Named turns come first, each shown by rows before and after it. Which turns, in which order, take the first row of each pair that follows to the second? Write the first one first, as in the answered first pair.
Tusak:
[ 10   2   7   6  -7   1  -1 -11  -9   8  10   0   6 -10  -1] -> [13  1  7  1 -7 -1  5 -6 -6  5 12  2  2 -1 -6]
[  0  -7  -9 -23   0   6   5  17  17   7   2  -1 -21  19 -18] -> [-34 -15 -13 -18  12  -2  11  20  -1  -3  -3   4   7   4   3]
[-18   7 -16 -20  21  15   5  24  15  -4 -13   2  -3  21 -16] -> [-34  10 -12 -11  27  13  -3  23   1  -7 -21   1  10   3  -2]
[  5  -8   3   9 -12  -7   3  -6  -6   2  18  -1  11 -11   0] -> [  8  -5   6  13 -11  -5  -3  -9  -5   4  16  -3   6  -5  -6]
fano:
[  5  -8  -7   2  -9  -6   2   1   1  -4   5 -16 -21  21 -10] -> [  6 -12   0  -1  -2 -15   6   0  -8  -4   9 -11 -17  23  -1]
[  9 -13  -4 -26  -7  -7  23  -6   5  -2  -9  18 -23  26  -7] -> [ 18 -13  16   0 -21 -18  17 -23 -23   2  19   9  -7   3  -5]
[  5  -7  20   5 -11 -14   4 -15 -15   2  31  -3  13 -18  13] -> [-11   8   8   9  -7  11 -26  12   7   1  16 -18 -10 -23 -13]
[  8   3  -2   1 -12   0   2   7  11  -1   6   2   1   4  -2] -> [ 9  2  0 -1 -8  0  2  7  9 -1  9  3  2  5 -2]
buze:
[-24 -10   3  16 -14  -7   0  11 -12   3  23   1  20 -13  -8] -> [-38  -1 -12  -4   2   8  -7  25   8  -3  -6   3   6  -2  -9]
[  0   0  -1  -4   9  -5   1 -10  -8  -1  -8   2   9   3  15] -> [ 0 -5  0 -6  4 -9  6 -3 -8 -1  0  5 10  6 14]
[ -4  -9  -8 -12 -10   1  14   8   6   9  11   6   2   4 -10] -> [ -7   5  -6  -8   4   9  -4   0  13   6 -20  -4  -7   2  -6]
[  2  -9  -6 -21   4  -6  31   5  10  -6  -1  21   2  27   7] -> [ 12   9  -1 -18  22   8   4 -12   8  -8 -34   6 -10  17  15]
relar:
[ -9  12  -2   2   6  14 -20  -4  20  -3 -11 -14 -12  -9 -10] -> [ -8  13  -1   4   9   9 -22  -1  16  -3 -12 -11 -11 -12  -6]
[-22  -2  -7   1  -4  13  -8  11   2  -4   5  -4   2  -4  -7] -> [-24   1 -12  -5   3   9  -4   8  -1  -5  -5   0   9  -3   0]
[ -9 -10  -1 -13  11 -23  17  -8 -17  -9  -8  16  21   0  22] -> [ 13  -6  -3 -17   9 -19  23 -16 -14  -3 -12  17  12  12  19]
fize:
[ 23 -10  11   0 -13 -12  -6 -28 -13   7  11 -10   6   8 -19] -> [ 18 -16  -1 -24   5 -15   9 -20  -4   3  -1   3   9  28  -7]
[-38  -5 -14 -12  17   7   1   8  -2  -6 -23   3  15 -11  16] -> [-41  -2  -2   8   3  10 -22  14  -3  -3  -9 -11  10 -29   5]
[ 10  11  -8  -4  -2  13 -17  -6  17   5 -12  -6 -26   5 -16] -> [ 17  14  -4  -6  -3  13 -12 -14  13   7 -17  -6 -27   2 -10]
Then:
Between the rows of a pair lie 2 to 3 turns.
[-21 -26  -5  -3 -16  -8   6  16  17  -3  13  -6  -9  17   7] -> [  5 -10  -2   5 -15   4 -13   0  18   5   6 -19 -31  14  -1] => Tusak, Tusak, Tusak
[-13  -2  19  18  -2  -1 -11 -12 -19  -2  12  -6  20 -22   5] -> [ 14 -15  12  -7  -7 -13  20 -10  -9   2  23  11  11   9  -4] => fize, Tusak, buze
[-40  -5 -20   7  -4   7 -11  23  12   5   8  -7  -9  -8 -20] -> [ 13  -5  14  22  -8 -16  -2 -36 -21  16   8  -8   9 -12   9] => fano, buze, buze
[-23   3  17  12  17   7  11 -20  -7 -16   1  -3  11 -21  26] -> [-14  -4  -8 -20   7  12  29  13  30 -18  12   8 -17  14  -3] => Tusak, buze, buze
[  3  21  14  -3  19  -3  -8 -14 -29  -4 -21  -7   0 -33  18] -> [ 37   7  14 -24  10 -18  21 -11 -20   3   1  11 -10  -7  11] => Tusak, fize, fano
